In the data rows, 50 means zero.
Here are some points:
65|78|31|42|56|30|44|55|44|65|65|44|61|31|61|45|44|60|38|48|90|52|67|35|57
40|45|57|52|41|62|45|44|72|49|58|45|49|60|46|47|55|48|61|68|33|53|35|59|47
42|37|47|56|57|51|69|50|36|49|38|72|43|60|55|56|43|52|68|26|44|38|31|40|51
52|30|58|51|37|65|48|44|73|50|47|51|44|63|69|54|61|47|54|67|34|56|15|65|51
58|53|52|46|51|44|76|57|32|49|35|61|42|46|48|56|41|49|48|32|55|36|52|32|50
48|53|61|44|60|49|68|42|46|25|45|65|36|71|19|48|44|38|58|35|30|28|61|41|60
57|47|60|49|33|50|66|34|52|40|61|64|42|67|26|54|50|38|45|29|26|37|44|57|60
55|64|50|51|64|37|48|45|47|48|43|53|44|33|49|35|40|56|48|42|49|30|66|58|55
51|69|35|42|81|37|44|57|58|39|57|59|67|44|47|33|43|61|57|56|65|33|74|36|56
35|63|49|48|59|57|29|68|55|46|45|37|57|45|54|49|52|52|63|59|61|53|53|49|51
43|54|51|58|52|50|61|53|50|46|46|62|44|55|39|56|44|42|70|43|41|44|46|42|52
64|69|25|47|68|25|67|47|38|54|37|68|45|32|52|49|28|56|53|36|71|29|71|34|53
60|52|50|37|65|49|30|47|65|52|61|46|57|44|62|28|57|59|41|67|62|48|60|59|52
49|57|56|45|56|49|43|50|49|49|53|53|45|32|51|46|51|61|56|38|52|40|56|46|52
36|57|52|62|45|56|60|50|49|69|33|69|38|41|58|71|50|51|73|37|36|43|27|41|42
55|67|49|45|50|39|47|35|59|57|70|43|51|42|56|40|42|51|29|56|56|46|61|52|53
44|59|26|72|56|43|92|65|19|90|02|82|35|35|69|75|17|56|83|25|62|42|34|08|39
38|41|34|64|38|64|52|58|52|57|40|46|53|57|67|68|43|55|55|67|46|63|20|54|42
55|38|71|50|41|55|78|42|40|26|33|50|29|41|27|45|37|40|53|17|40|33|61|30|59
44|56|32|59|32|58|19|58|60|72|65|33|71|45|79|56|58|62|35|84|79|89|42|43|30
53|38|60|50|33|58|76|47|44|60|38|49|38|58|46|57|42|44|55|28|38|51|32|37|39
38|21|87|49|32|67|56|34|66|17|54|59|38|86|18|51|67|27|65|44|00|34|35|77|61
53|62|34|65|35|42|63|63|30|89|41|45|49|35|55|72|40|47|58|41|67|71|47|32|38
38|64|38|47|68|41|45|48|57|28|53|68|53|62|51|44|41|57|65|51|50|29|51|50|54
56|41|57|46|37|45|67|38|40|62|52|67|33|52|46|60|47|46|57|29|22|42|36|54|52
55|68|51|36|75|31|77|40|35|02|50|73|39|68|17|34|30|36|59|14|47|00|76|42|75
41|38|77|47|39|61|22|43|56|34|75|26|51|55|24|50|70|40|36|60|23|63|62|80|59
50|53|36|52|44|55|71|71|22|82|21|52|52|42|65|64|42|50|63|30|77|59|43|21|42
50|45|47|49|66|56|46|51|60|52|46|42|52|39|50|48|47|52|54|57|49|51|51|54|48
47|44|39|60|44|49|58|63|37|59|32|51|56|52|51|60|40|48|64|48|50|59|42|50|42
51|50|61|51|36|52|54|45|59|70|50|55|47|49|56|48|55|49|51|52|44|51|35|51|42
44|34|60|62|24|68|53|55|43|50|52|37|52|67|46|61|62|36|42|47|39|70|34|61|46
48|73|50|47|52|40|24|62|61|47|63|40|65|40|57|43|54|58|46|73|71|62|66|48|44
49|66|64|33|42|33|47|28|62|30|74|58|39|60|31|47|52|54|40|49|30|31|47|61|56
47|30|66|57|18|63|61|54|43|56|48|46|50|67|42|67|61|36|49|38|35|69|29|47|47
73|53|34|37|61|36|49|59|48|46|57|45|68|41|59|43|51|55|42|63|85|51|67|39|60
33|24|62|69|36|83|48|70|47|55|32|33|45|42|45|76|65|36|76|53|39|73|31|56|36
37|31|60|54|34|62|47|59|53|37|41|42|52|61|48|59|59|43|51|63|34|56|43|68|43
43|42|53|57|47|57|81|42|38|52|36|83|36|68|30|60|43|37|83|19|23|31|30|42|52
59|76|25|39|66|43|58|61|42|74|26|74|56|35|70|50|53|54|47|65|92|45|68|19|42
50|58|44|49|67|40|21|46|62|29|60|32|60|48|52|36|51|54|38|70|48|42|72|75|61
48|63|55|52|65|41|31|38|69|38|68|45|48|48|62|27|46|57|39|60|54|37|50|65|65
54|41|58|55|36|54|53|61|39|65|47|31|57|33|57|51|54|54|31|45|67|67|53|44|44
40|21|63|60|19|66|81|53|29|68|41|56|43|76|33|83|54|36|64|23|11|63|12|49|47
50|37|77|45|32|60|48|36|58|53|67|35|39|57|16|52|61|38|48|53|11|57|45|77|45
53|50|46|41|49|44|71|51|32|44|38|64|33|65|52|61|39|48|52|26|42|37|35|45|50
63|69|41|45|58|42|45|51|53|48|61|37|54|28|48|40|49|58|45|55|79|45|77|43|52
60|34|67|43|55|61|32|36|58|40|66|38|48|56|48|36|68|46|36|58|40|53|57|77|63
52|30|48|49|42|59|58|56|42|99|38|56|62|38|63|64|60|60|48|50|59|71|35|42|35
54|72|53|42|75|41|49|42|55|03|48|63|41|54|36|27|39|47|53|45|53|11|77|50|72
47|61|25|58|67|47|35|64|43|56|33|51|58|31|70|55|45|62|57|63|76|51|61|45|51
59|56|41|61|64|40|68|44|42|64|39|63|40|40|57|51|31|52|47|38|51|38|42|44|52
56|27|54|42|48|61|61|49|40|55|48|65|54|59|46|49|61|49|53|43|51|54|50|44|44
54|45|58|53|58|47|53|45|45|52|53|50|44|47|51|40|47|45|52|33|43|40|49|53|62
49|50|50|40|50|49|42|34|65|57|62|50|48|57|48|46|64|51|35|64|49|53|54|55|48
47|80|22|53|67|38|40|69|52|56|49|39|63|38|62|37|35|62|64|60|83|49|63|39|45
41|50|38|69|44|56|54|59|46|75|40|50|59|48|68|62|42|55|66|52|58|62|29|41|41
45|27|53|57|39|70|36|68|43|74|32|25|63|39|60|61|69|50|49|60|56|84|53|56|40
44|39|39|71|42|55|93|52|23|86|08|70|26|41|58|80|26|48|75|11|57|54|24|11|23
52|41|56|51|29|58|46|51|51|75|62|32|54|40|60|64|62|49|35|60|63|77|35|48|33
43|48|49|54|34|59|39|59|56|60|54|40|53|58|55|56|50|47|61|61|45|65|30|67|47
43|33|33|64|49|64|51|57|45|81|36|46|61|44|76|58|48|54|51|60|65|76|32|42|33
45|44|65|54|46|59|14|42|77|24|72|25|49|51|35|49|68|50|44|81|23|61|54|94|62
56|38|60|41|35|63|46|44|64|49|72|47|55|68|25|44|65|43|49|62|37|64|51|57|48
40|45|18|68|55|57|63|75|39|84|12|52|55|33|78|72|32|60|82|50|81|65|37|18|28
37|68|41|48|56|50|42|60|43|42|37|49|61|46|66|41|43|60|54|53|74|44|68|30|51
32|30|58|68|37|76|53|63|46|67|32|46|48|45|59|70|57|46|66|52|42|64|28|45|39
41|55|50|53|43|52|56|49|48|46|48|57|39|71|42|51|37|39|72|39|27|40|30|56|53
57|40|73|42|41|49|55|39|60|29|69|47|50|56|20|50|57|45|47|45|27|45|51|58|57
41|48|43|57|36|60|50|61|47|66|42|48|50|61|59|59|44|43|69|52|45|62|26|54|44
56|53|51|48|47|43|70|45|37|54|39|61|42|54|50|52|40|48|54|25|52|37|44|34|52
46|47|33|53|53|49|42|67|46|62|40|42|65|45|79|52|46|57|45|64|73|63|39|52|55
52|44|75|45|43|48|61|27|54|45|66|58|35|66|30|43|52|39|51|32|27|38|48|58|58
55|41|71|42|52|43|43|44|53|33|50|44|44|43|41|46|57|50|31|56|27|42|58|69|57
51|30|52|49|59|63|73|51|34|70|16|83|43|58|53|70|54|50|78|24|44|50|28|23|48
42|59|52|62|40|40|61|55|44|55|37|50|37|37|55|58|34|49|54|41|41|43|43|43|44
45|56|64|47|51|45|43|42|60|24|73|46|41|71|26|38|53|38|54|46|21|36|52|68|66
57|48|65|42|58|43|59|34|55|34|44|62|30|52|37|42|46|48|47|50|34|35|54|52|47
63|68|48|43|45|39|34|47|64|60|63|28|52|33|67|39|52|61|19|73|65|64|63|58|43
55|57|43|54|61|42|43|52|48|48|45|53|56|18|51|53|51|62|50|47|64|41|69|46|49
40|24|71|59|29|71|31|55|44|62|58|25|60|47|44|67|72|43|43|59|36|83|43|68|48
68|71|53|33|66|41|34|49|54|37|52|42|53|27|69|25|59|59|16|54|83|33|79|46|57
63|52|50|44|51|52|70|54|40|60|36|54|50|51|48|49|49|40|51|37|71|44|52|33|54
53|62|48|50|59|50|25|56|70|45|70|37|60|38|54|41|59|54|47|77|66|60|63|57|53
51|86|44|40|80|25|26|51|59|27|67|39|54|42|37|22|39|58|50|53|56|28|94|60|66
25|27|66|64|19|74|62|56|41|47|29|48|50|71|44|68|52|43|70|39|21|61|28|44|43
43|46|67|54|29|49|44|51|60|38|57|34|50|60|46|51|48|42|50|59|28|54|39|61|54
52|37|35|61|50|63|56|74|44|57|36|47|61|47|66|61|46|49|76|53|70|63|32|39|51
61|55|78|37|48|49|51|28|70|11|77|39|44|63|25|29|49|37|29|49|30|35|61|72|64
52|71|47|47|76|40|33|42|68|38|57|54|42|37|48|41|48|53|51|66|57|42|64|61|44
49|53|44|30|75|43|49|51|51|27|42|82|59|69|61|32|47|54|55|56|64|21|70|32|58
38|43|76|58|31|56|40|54|57|37|61|43|46|63|27|55|66|45|59|53|16|54|53|69|51
55|47|41|48|58|41|57|64|29|67|20|55|53|25|71|57|45|60|39|47|69|50|57|35|43
35|51|60|55|45|60|26|44|70|36|71|30|48|60|37|41|55|41|57|63|29|54|55|78|54
45|47|41|50|49|58|54|64|47|49|31|55|61|43|62|59|52|50|53|63|63|54|49|36|39
44|34|66|59|37|64|60|48|50|24|38|54|38|64|30|56|52|38|64|42|25|40|43|63|61
59|41|49|44|37|49|39|56|57|47|65|24|65|54|63|49|58|54|22|74|61|71|45|66|54
54|53|59|56|41|57|44|38|60|68|65|38|43|45|51|49|60|49|44|43|52|58|44|49|50
31|34|73|63|29|63|64|49|45|50|49|62|41|71|22|65|55|38|81|25|03|44|27|58|50
52|35|32|70|24|65|37|74|52|99|43|25|70|24|83|73|64|63|58|72|80|96|31|47|33
44|63|41|44|64|43|61|41|41|37|65|59|46|68|33|41|38|39|52|29|46|29|64|43|60
40|43|58|62|48|52|60|45|49|24|51|64|42|70|32|55|46|44|66|38|20|36|36|60|56
44|64|44|42|54|35|49|65|49|43|53|57|54|55|53|50|52|48|51|62|54|48|53|42|49
41|38|28|65|29|62|61|66|25|99|29|54|54|49|75|74|52|50|55|52|58|82|25|28|25
60|57|54|50|62|37|46|40|56|37|64|54|53|36|46|37|43|53|37|54|56|34|65|59|63
47|41|39|53|29|61|50|62|42|93|44|37|64|43|80|63|64|54|30|63|72|80|37|39|36
54|44|60|36|63|51|40|37|63|32|67|55|52|50|34|40|56|46|39|62|37|36|64|71|62
47|46|84|50|46|48|61|43|32|13|53|49|30|55|08|44|48|32|54|19|18|28|73|61|63
45|41|60|51|57|59|50|41|51|30|43|47|45|52|26|42|47|38|59|41|40|42|64|54|54
58|72|81|36|52|37|44|34|62|05|65|43|36|45|27|26|44|45|33|41|49|24|81|50|62
53|66|53|39|58|40|73|48|36|33|44|65|37|56|35|43|38|44|55|21|48|28|61|29|53
36|41|75|49|56|64|34|44|61|16|56|53|52|67|25|45|63|43|65|44|26|44|51|65|55
48|31|52|58|20|61|63|57|39|67|44|37|49|62|50|71|51|37|48|48|37|75|27|57|48
55|59|47|46|61|31|93|43|29|59|34|78|32|52|35|42|27|47|69|06|50|21|58|14|46
55|41|45|49|39|61|43|63|44|70|45|35|55|45|63|57|66|48|46|61|69|71|40|50|46
68|65|39|42|77|39|37|40|69|29|65|48|61|45|45|25|45|59|41|61|67|42|80|42|56
51|60|26|54|64|35|69|51|34|62|34|66|43|48|48|52|29|48|59|41|54|43|66|28|46
57|50|68|32|39|53|51|48|55|37|60|45|55|67|42|40|65|41|31|57|44|50|50|53|56
38|26|61|73|18|74|38|62|65|63|61|16|56|62|40|63|62|42|69|65|22|86|19|76|38
56|56|44|45|65|32|47|50|37|42|61|49|58|49|39|37|43|50|41|41|65|40|80|46|60
54|40|78|51|32|64|34|37|64|38|78|19|46|47|42|48|72|47|34|56|44|61|46|71|53
45|48|37|56|34|49|66|60|27|77|21|56|59|47|73|63|47|50|42|47|66|60|46|26|39
49|57|58|41|41|36|62|39|42|51|56|75|46|59|39|46|51|45|51|35|35|30|49|43|49
24 more points follow, each with its number after it:
44|25|67|54|23|68|68|35|49|58|53|53|41|66|33|63|57|35|52|34|24|55|30|58|41 0
44|48|36|44|61|53|38|63|49|57|44|68|75|48|69|50|61|60|55|67|77|57|54|39|47 1
51|21|75|59|18|65|55|51|45|61|54|25|49|47|42|61|61|46|33|44|37|75|37|59|42 2
52|41|60|48|35|68|35|54|55|57|65|24|65|49|35|52|72|39|43|63|53|73|59|66|56 3
54|65|53|35|57|52|31|53|61|27|72|35|62|58|42|37|61|49|31|74|59|54|72|58|56 4
57|25|65|46|35|61|64|45|56|49|49|46|47|52|34|57|61|48|55|42|35|56|40|55|46 5
57|71|41|48|60|31|51|59|38|45|36|55|54|35|51|40|36|50|55|49|66|35|77|44|56 6
57|63|41|42|59|30|76|51|32|42|41|69|36|66|32|48|41|43|63|28|42|26|64|36|59 7
47|25|57|59|37|74|24|77|43|61|50|09|76|23|63|64|70|54|31|77|71|95|56|65|39 8
49|43|50|47|38|43|71|46|25|49|47|67|58|56|42|55|42|48|39|28|47|39|51|44|54 9
61|15|58|60|26|65|50|52|50|60|42|38|59|42|67|61|69|48|38|57|52|74|38|53|46 10
37|38|52|56|51|58|57|51|43|51|43|52|45|57|54|55|46|45|65|36|44|49|38|46|57 11
71|67|42|42|59|32|54|40|46|52|64|47|41|44|54|38|43|55|38|40|57|40|53|56|66 12
61|44|35|52|58|55|51|60|40|74|46|31|63|30|70|57|54|59|37|56|82|71|56|36|52 13
61|40|57|52|48|53|34|47|57|43|65|33|62|24|40|50|56|55|41|60|50|63|61|71|49 14
41|79|28|40|93|38|22|56|55|20|52|48|59|42|72|28|40|68|36|69|91|33|84|34|60 15
59|58|68|40|61|53|25|41|64|44|66|32|48|32|50|39|65|49|26|59|68|48|61|74|62 16
54|30|60|44|39|56|44|47|58|60|54|31|48|50|72|54|61|58|35|55|55|64|32|54|52 17
52|61|29|58|58|42|61|55|41|59|34|63|50|50|53|53|35|44|67|46|61|45|57|35|54 18
48|57|38|60|44|56|76|43|30|72|34|75|39|43|46|73|34|50|59|26|55|55|32|24|35 19
63|70|45|42|82|33|38|47|52|42|61|50|51|34|59|20|43|56|38|45|74|29|74|47|68 20
61|55|47|34|49|51|40|54|57|67|66|40|65|49|65|40|68|53|31|71|65|67|57|56|54 21
74|49|38|36|54|42|41|62|56|49|64|35|70|38|62|41|59|56|36|71|88|62|68|46|57 22
57|63|43|43|59|44|60|44|44|61|58|58|38|47|41|51|46|45|46|41|48|41|61|42|52 23
Which two of these numbered points are nearest to each point below, ignoring the 3 directions in which the first points spread most? Their numbers follow each, nearest first.
52|51|66|40|56|43|47|43|52|31|48|47|46|58|51|38|52|46|30|54|46|43|60|51|56 > 17 4
50|12|60|69|16|81|45|78|23|87|34|18|61|29|61|77|70|45|46|54|62|99|37|53|30 > 8 2
46|43|55|51|52|58|48|55|42|41|49|53|58|52|30|60|67|47|65|41|53|52|53|50|58 > 3 4
48|24|62|55|23|74|54|45|55|64|56|41|52|57|44|64|65|41|43|52|40|72|33|61|38 > 0 5
57|52|45|46|60|52|44|55|47|49|49|33|56|34|59|43|51|56|31|58|78|50|63|45|54 > 13 5
66|42|28|55|36|55|50|65|38|99|44|30|60|26|96|64|57|63|33|61|87|88|26|45|41 > 12 17
48|48|43|57|54|39|80|52|15|58|35|69|45|56|38|52|30|40|61|10|47|35|60|26|52 > 3 9
59|60|23|40|60|40|76|63|24|90|31|72|61|43|79|55|43|55|52|39|86|52|51|15|47 > 21 0
51|40|61|45|34|48|61|43|37|42|59|56|58|61|35|51|50|43|35|38|36|43|50|56|55 > 9 0
37|46|43|55|58|48|64|56|33|48|35|73|49|60|54|63|37|52|65|27|45|36|35|45|61 > 11 15
62|66|36|40|58|34|57|60|41|55|48|52|53|49|51|47|52|51|49|52|68|48|69|42|54 > 7 4
49|57|44|58|55|44|61|48|48|44|42|61|44|58|39|51|39|38|67|49|39|39|55|50|59 > 18 6
53|41|71|47|45|55|34|44|45|70|42|49|47|21|63|58|70|64|42|38|49|59|45|53|41 > 16 20
53|78|55|44|61|39|46|26|58|26|74|63|36|50|20|43|43|53|43|45|42|30|65|52|58 > 19 23
56|53|34|39|53|45|53|61|35|58|41|52|51|48|71|58|46|60|40|48|72|54|41|44|46 > 17 21
46|35|62|49|25|75|36|59|56|50|61|24|62|62|43|60|74|41|37|75|42|81|41|65|45 > 4 7
35|18|50|63|27|75|40|69|50|73|40|28|66|54|73|72|65|53|54|71|54|87|18|57|44 > 11 15
56|47|53|48|57|53|54|53|43|46|46|38|49|45|49|46|49|49|37|46|62|49|56|49|55 > 13 2
51|55|27|52|40|45|51|65|33|80|30|45|69|32|87|58|52|60|28|68|90|69|58|28|38 > 9 0
61|61|41|48|70|40|43|49|46|51|54|50|49|35|63|30|43|55|40|43|71|39|67|45|62 > 20 11
53|54|71|48|61|42|38|34|66|30|70|58|38|48|27|35|53|55|58|42|24|33|54|67|62 > 20 11
40|39|78|63|26|53|67|29|53|44|60|57|28|58|34|62|47|40|54|24|00|36|11|61|58 > 12 20
46|44|64|48|36|55|54|55|45|46|49|47|50|60|42|56|57|48|40|52|44|59|47|47|41 > 4 0
67|49|51|32|61|46|41|50|66|40|60|37|59|35|49|35|60|59|37|63|70|50|67|56|51 > 5 22
53|71|40|47|68|42|52|47|41|47|55|47|51|33|43|43|31|53|42|40|79|42|76|37|54 > 3 13
48|40|32|57|37|52|84|53|28|75|30|61|36|64|65|70|35|45|60|23|51|51|24|31|44 > 12 0
65|51|45|42|47|43|35|49|54|69|67|42|53|30|68|49|60|60|34|66|59|61|52|63|50 > 12 23
61|59|50|39|55|43|60|43|48|37|52|52|49|51|50|37|40|48|37|42|66|39|61|44|55 > 0 5
47|42|58|54|61|44|63|40|42|49|39|62|34|59|49|48|39|46|54|33|24|32|40|55|59 > 20 11
54|52|51|43|58|43|41|56|49|46|42|42|56|47|69|39|53|58|26|64|74|56|59|40|48 > 17 10
54|46|53|55|45|54|45|66|26|57|41|33|52|27|51|53|53|48|43|44|69|64|71|44|47 > 8 2
38|41|51|56|55|48|64|52|36|42|39|72|48|61|48|64|40|50|64|29|35|34|34|50|63 > 11 20
49|51|59|49|35|46|68|45|45|41|52|43|42|69|35|54|45|31|46|39|28|47|43|59|60 > 7 4
56|50|42|32|62|57|30|55|54|53|64|40|69|40|57|37|64|55|28|71|80|59|83|47|47 > 3 4
63|37|55|41|36|57|57|57|45|38|52|46|48|62|48|56|62|42|42|56|49|56|39|57|55 > 22 4
59|23|38|64|35|57|70|60|26|73|18|57|55|35|76|68|51|54|53|36|71|62|41|25|41 > 10 13
60|54|36|56|51|47|33|56|66|68|53|43|60|32|86|52|56|72|41|75|78|68|35|48|47 > 17 20
41|19|66|47|26|67|54|49|57|48|35|67|62|76|48|62|72|50|58|59|28|65|31|49|40 > 1 4
53|55|36|57|54|55|47|62|39|77|50|34|64|24|63|56|43|56|40|53|92|72|61|36|40 > 3 13
47|30|52|63|17|65|65|46|46|91|48|37|51|48|62|72|51|42|41|50|41|79|21|51|35 > 0 23
58|49|56|53|42|55|36|64|41|55|57|27|68|25|47|56|56|46|43|51|76|75|62|53|50 > 3 8
57|55|51|44|50|44|53|49|50|37|57|53|51|63|33|48|53|40|51|47|40|42|54|64|63 > 7 18
29|32|43|62|43|73|35|63|50|50|40|34|58|55|72|65|56|52|49|67|59|78|34|47|44 > 15 11
49|58|55|48|40|50|60|52|31|68|36|58|39|47|57|63|48|51|44|32|38|43|34|47|50 > 12 16
52|44|86|31|31|52|51|38|60|19|71|45|44|83|21|39|66|39|36|48|13|40|50|69|63 > 21 4
58|12|65|68|05|84|54|62|47|78|44|15|55|50|48|67|72|31|47|62|48|97|35|56|31 > 3 2
51|64|38|46|82|37|50|48|47|32|52|71|51|50|59|33|40|61|54|40|69|24|62|38|61 > 11 20
60|58|23|56|63|45|64|68|43|72|42|53|60|39|61|48|36|49|70|45|80|56|58|26|48 > 18 7
60|14|75|57|22|66|35|40|68|37|66|27|54|50|47|51|78|42|30|66|30|71|44|75|53 > 10 5
54|66|38|43|61|36|60|39|49|40|57|55|38|61|56|41|36|48|45|40|56|29|54|46|60 > 12 11
47|65|46|31|70|37|56|45|51|24|37|88|59|66|52|33|51|58|56|51|60|21|72|25|53 > 1 4
40|18|67|69|19|77|34|48|68|71|60|25|52|53|68|62|68|45|46|69|32|87|08|80|46 > 20 11
48|41|50|64|32|50|63|65|33|68|25|49|53|45|52|63|43|44|64|44|46|58|49|48|44 > 6 18
58|42|41|53|40|54|53|60|43|67|45|47|60|53|53|65|58|45|53|55|55|68|40|57|49 > 7 18
50|39|54|37|44|58|33|53|66|45|46|52|73|56|63|45|75|59|42|80|62|64|53|47|42 > 1 4
61|44|94|42|26|55|24|41|75|24|83|14|57|46|26|33|77|45|22|62|29|60|77|84|60 > 2 5
62|80|36|41|69|26|27|61|51|44|48|40|64|25|60|29|41|59|38|71|86|43|91|53|58 > 6 18
50|59|46|55|51|51|56|55|35|42|49|51|51|59|48|47|47|43|42|40|61|45|56|43|54 > 4 7
50|40|78|53|28|61|31|50|79|53|65|27|52|43|46|56|67|50|53|68|32|71|34|69|40 > 5 0
55|39|53|55|31|53|45|50|46|48|70|29|61|54|49|53|57|49|30|52|60|70|52|62|55 > 9 13
57|57|62|49|44|42|65|51|35|46|41|54|49|43|40|44|49|52|47|25|51|35|76|36|55 > 2 3
37|50|41|48|68|59|44|57|39|49|23|59|49|52|50|51|52|54|65|50|65|50|64|32|44 > 15 1
35|50|62|61|39|53|59|60|39|49|38|61|45|54|39|61|50|45|71|34|31|44|53|44|48 > 6 18
47|66|60|43|64|35|57|31|56|22|59|78|42|63|19|38|43|43|62|39|25|15|61|51|66 > 18 11
55|61|46|51|48|46|67|53|36|58|42|60|47|44|48|53|48|51|51|30|65|43|55|28|42 > 0 5
48|42|63|51|52|55|51|37|46|57|55|55|41|55|38|41|50|46|48|44|24|38|48|63|57 > 20 23
61|30|65|54|43|50|59|37|51|27|49|56|41|55|42|46|53|46|45|39|33|40|55|52|59 > 10 5
48|42|36|62|57|58|47|65|50|58|31|43|59|34|77|56|40|60|56|55|80|62|35|44|44 > 11 20
62|64|36|51|74|33|65|53|31|46|40|65|51|21|45|48|29|58|60|27|70|33|74|31|51 > 14 6
63|55|67|30|50|52|22|49|72|37|76|28|64|48|46|33|77|43|19|85|50|58|73|71|54 > 21 4
49|47|55|57|33|62|51|55|46|43|61|38|53|59|38|57|58|40|43|56|49|66|51|54|49 > 4 3
47|29|38|67|37|60|56|63|33|81|24|53|54|20|63|78|56|63|65|41|61|68|42|35|32 > 14 5
44|65|40|66|45|39|62|63|36|64|28|54|41|32|63|60|32|57|52|44|58|45|46|28|39 > 6 18
46|26|49|67|33|57|89|39|38|63|27|79|41|57|55|75|43|51|73|14|23|45|04|42|45 > 17 20
61|40|58|43|54|59|33|44|62|70|50|44|56|39|57|39|72|61|42|57|55|61|57|48|45 > 5 0
34|65|40|48|68|36|56|44|50|22|50|77|42|70|42|43|38|51|73|39|38|14|50|44|58 > 15 11
46|29|63|57|49|54|59|46|43|59|40|54|39|60|52|59|48|44|55|42|21|52|27|62|55 > 20 11
39|32|58|54|33|62|86|44|38|47|35|70|38|77|41|68|50|38|56|32|27|46|26|36|45 > 4 0
59|59|36|42|54|43|57|61|38|85|41|52|62|24|71|58|49|56|35|52|90|60|53|29|36 > 0 5
55|69|51|45|59|40|36|36|60|45|68|42|48|30|43|45|51|59|30|56|62|42|67|51|54 > 19 23
46|73|34|25|92|34|66|48|41|20|30|99|48|68|55|24|34|58|63|39|69|02|75|16|60 > 1 15
58|69|23|48|61|42|24|71|50|77|47|33|63|28|75|53|59|62|35|83|88|74|65|43|34 > 7 23
46|33|39|53|49|65|51|67|46|72|26|55|65|48|78|60|64|54|59|64|70|63|40|38|42 > 1 11
36|49|48|60|57|59|55|55|46|55|34|58|47|43|56|58|44|55|63|41|51|48|46|34|45 > 11 15
62|83|53|37|70|28|24|43|75|42|81|39|60|36|51|16|45|60|32|68|60|36|76|61|63 > 20 23
45|56|58|63|37|45|55|56|49|54|44|44|39|39|55|56|40|53|48|49|37|49|43|50|42 > 6 20
56|58|52|51|45|59|30|56|57|44|63|30|62|49|60|39|61|48|23|69|72|67|60|61|52 > 4 0
49|55|59|46|55|51|40|48|57|45|57|48|45|36|50|45|54|59|53|42|47|43|56|53|55 > 20 11
59|43|57|50|30|57|47|62|42|59|50|18|44|43|56|54|55|46|32|53|50|71|46|68|48 > 2 13
58|15|99|49|22|73|49|35|68|14|68|14|39|49|16|46|67|33|37|48|15|60|49|74|64 > 2 13
50|66|49|42|56|46|30|59|50|49|49|37|58|28|64|44|48|54|31|72|73|57|70|53|40 > 6 4
66|81|28|38|93|27|49|48|42|42|56|50|56|29|58|27|38|66|35|47|91|28|91|27|68 > 13 20
53|39|44|42|43|48|41|46|51|56|63|53|67|51|61|48|55|56|31|67|56|60|44|61|56 > 9 21
29|37|57|67|35|60|74|49|45|53|40|61|30|81|33|69|45|31|81|34|02|51|17|46|47 > 18 11
48|37|25|72|33|51|76|63|23|76|40|48|48|46|56|77|39|53|58|37|56|74|30|38|37 > 7 23
37|43|55|51|57|52|59|44|58|37|48|57|37|65|50|45|38|46|63|40|35|36|38|42|50 > 11 15
57|41|58|51|37|57|52|54|40|63|36|44|48|37|67|52|63|51|31|43|61|50|45|45|47 > 10 16
38|23|55|61|31|72|61|49|36|84|43|61|47|63|47|72|55|40|72|35|26|69|16|56|41 > 20 23
51|37|58|54|35|48|44|47|48|46|59|42|52|57|45|50|55|47|38|50|37|57|50|64|50 > 9 0
48|59|26|57|52|45|56|56|33|88|38|54|56|44|76|60|37|59|44|44|64|57|41|41|44 > 12 23
53|37|48|54|41|48|90|44|36|66|32|74|39|61|56|58|42|47|61|18|42|37|26|36|48 > 17 0
60|52|42|45|61|44|62|49|48|57|28|62|41|36|61|49|40|56|46|54|63|46|54|34|38 > 5 0
44|53|51|64|40|45|62|35|41|59|60|67|48|53|43|52|35|53|57|24|36|47|38|46|46 > 19 0
79|46|59|34|56|55|32|53|60|48|62|27|62|20|62|29|68|61|21|68|82|60|71|58|55 > 10 5
44|48|55|58|52|52|43|44|59|53|53|45|44|52|62|42|47|48|51|49|46|48|33|60|56 > 20 11
47|60|66|48|54|50|24|38|78|12|82|30|48|65|21|25|60|45|51|62|21|36|70|81|73 > 18 11
46|36|20|69|28|62|51|74|30|99|33|38|68|21|77|93|55|65|61|46|84|96|23|36|26 > 14 19
64|52|73|38|45|56|36|41|63|48|67|27|44|38|31|37|66|50|41|49|44|52|67|59|54 > 5 2
50|72|33|40|85|36|30|56|52|36|54|59|65|39|68|40|44|65|39|58|80|33|67|50|67 > 11 15
39|50|33|51|63|54|44|61|50|35|39|54|50|60|52|57|44|47|68|59|53|49|50|56|51 > 15 18
58|41|55|50|48|58|21|56|72|53|68|20|64|34|69|50|61|55|38|82|61|74|38|73|55 > 20 11
57|71|33|33|77|40|22|57|52|53|51|42|67|44|73|30|55|61|22|78|90|53|79|48|53 > 4 21
58|46|53|41|52|53|19|55|68|61|66|28|73|32|60|46|69|55|30|91|64|68|58|77|52 > 5 0
60|35|55|37|37|55|58|50|51|37|50|50|48|64|48|59|61|43|47|60|46|55|41|54|58 > 22 4
42|41|57|55|36|64|28|53|67|35|67|31|61|55|64|53|61|47|37|76|48|69|27|72|53 > 11 15
57|64|30|54|52|42|33|55|60|57|67|30|69|34|67|46|40|61|37|74|73|67|60|61|53 > 18 11
60|55|67|38|44|48|38|36|65|35|70|37|51|54|43|37|59|45|32|52|45|47|54|65|59 > 0 21
55|43|36|36|61|52|29|47|79|46|68|39|69|50|80|29|57|64|32|88|80|62|47|53|48 > 17 11
55|53|47|40|57|50|33|43|79|36|55|48|50|51|74|37|58|59|44|79|58|44|40|61|59 > 17 11
